B =
array([[8018, 6183, 4931, 6673, 7907, 9600, 5458],
       [6238, 8768, 6979, 5168, 4764, 5044, 7262],
       [5631, 8227, 6792, 5645, 4829, 4195, 8027],
       [4325, 5809, 2371, 6260, 7595, 5745, 7528],
       [6498, 6507, 4804, 5431, 7787, 7702, 5354],
       [8589, 7942, 8609, 7250, 5809, 6485, 6537],
       [7781, 8211, 8456, 6990, 5344, 5363, 7260],
       [4399, 6213, 2542, 5483, 7419, 6107, 7123],
       [6079, 8252, 6713, 5312, 5089, 5009, 7170],
       [7434, 9030, 8700, 6047, 4395, 5012, 7512],
       [7346, 6251, 5675, 7505, 7298, 8085, 6578],
       [6936, 5702, 3987, 6824, 8093, 8719, 6104],
       [6433, 7091, 7406, 6388, 7213, 5081, 6147],
       [5799, 6749, 6322, 5771, 7135, 5382, 6266],
       [8167, 7040, 7625, 7642, 6592, 7135, 6672]])
Indices start at 1.
The entry in the bottom-right corner is 6672
The entry in row 2 and column 1?
A: 6238
The entry at the centre?
A: 5483
The entry just left of the largest entry?
A: 7907
The entry in the top-right corner: 5458
The entry directly below 6433?
A: 5799
The entry in the top-left corner -> 8018
The entry at row 1, column 3: 4931
The entry just right of the smallest entry is 6260
The entry in row 3 and column 2?
A: 8227
The entry directly above 5344?
A: 5809
The entry just right of 6388 is 7213
The entry at row 2, column 3 -> 6979
The entry directly below the smallest entry -> 4804
The entry in the bottom-left corner: 8167
The entry in row 3 and column 1?
A: 5631
The top entry of the column that holds the largest entry is 9600
The entry directly above the centre entry -> 6990
The entry directly above 5363?
A: 6485
The entry directly below 5483 -> 5312
The entry at row 1, column 2 is 6183
The entry just right of the centre entry: 7419

34.5,-17.8,38.0,20.1,-2.3,-45.1,-1.7
39.6,-4.4,40.2,14.4,-12.1,-40.9,-6.9
29.5,-25.7,35.1,23.8,4.2,-45.6,1.9
40.4,0.1,40.2,12.1,-14.8,-39.4,-9.0
36.2,-13.4,39.4,18.8,-6.3,-44.0,-3.7
37.9,-8.6,39.5,16.7,-9.0,-43.0,-5.1
40.7,12.9,36.5,5.5,-22.7,-30.2,-12.2
32.3,-22.3,36.0,22.5,1.0,-45.2,0.4
22.6,-34.0,30.4,26.2,11.7,-44.7,6.3
41.0,8.5,37.4,7.9,-20.1,-33.4,-11.4
37.5,23.5,30.5,-2.6,-27.9,-19.9,-14.6
39.2,20.1,32.9,-0.4,-26.1,-23.7,-14.0
40.3,4.4,38.9,9.5,-18.5,-36.0,-10.1
39.7,16.5,34.8,3.2,-24.8,-26.7,-12.8
26.2,-30.4,32.9,25.1,8.3,-45.3,3.6
Indices start at 1.
The entry in row 1 and column 3?
Answer: 38.0
The entry at row 1, column 1?
Answer: 34.5
The entry just left of -26.7?
Answer: -24.8
The entry just left of -45.1: -2.3
The entry just right of -22.7?
Answer: -30.2
The entry directly above -34.0?
Answer: -22.3
The entry directly below 40.4: 36.2
The largest entry: 41.0
The entry in the top-right corner: -1.7
The entry just right of 30.5?
Answer: -2.6
The entry directly below -36.0?
Answer: -26.7
The entry directly above 36.2 -> 40.4
The entry just left of -4.4 -> 39.6
The entry just right of the centre entry -> 1.0
The entry at row 1, column 2?
Answer: -17.8
The entry directly below 35.1?
Answer: 40.2
The entry just right of -45.3?
Answer: 3.6
The entry in row 2 and column 3 -> 40.2
The entry directly below the centre entry?
Answer: 26.2
The bottom-left entry is 26.2
The entry at row 3, column 2?
Answer: -25.7
The entry just left of -10.1?
Answer: -36.0
The entry directly above the centre entry?
Answer: 5.5
The entry in row 2 and column 2?
Answer: -4.4
The entry at row 3, column 3 -> 35.1
The entry in row 3 and column 1: 29.5
The entry directly above the largest entry?
Answer: 22.6
The entry just right of 40.7?
Answer: 12.9
The entry directly above the smallest entry?
Answer: -40.9

Read these off the table that follows.
1) Report the entry just left of 0.65.
2) Report the entry just right of 0.23.
3) Report the entry just right of the smallest entry.
4) Report the entry just left of -1.22.
array([[ 1.68, -2.71,  0.67, -0.18, -1.24,  0.04, -2.22, -1.18,  0.20,
        -2.06,  1.19, -1.53, -0.56,  0.40,  1.12, -0.51],
       [-1.35,  0.26, -1.50,  0.13,  2.38,  0.29, -0.81,  0.65, -1.47,
        -0.06, -0.24, -0.09, -1.18, -0.01, -2.01, -2.00],
       [ 1.33, -1.31, -0.48, -0.55,  0.79,  0.56, -1.87, -0.85, -1.65,
        -0.88,  0.29, -0.28, -1.22,  0.52, -0.42, -1.03],
       [ 0.37, -1.48,  0.06, -0.71, -0.23,  0.53, -2.32, -0.54,  0.58,
        -1.20,  0.40, -1.21,  0.60,  0.07,  0.23, -0.57]])
1) -0.81
2) -0.57
3) 0.67
4) -0.28
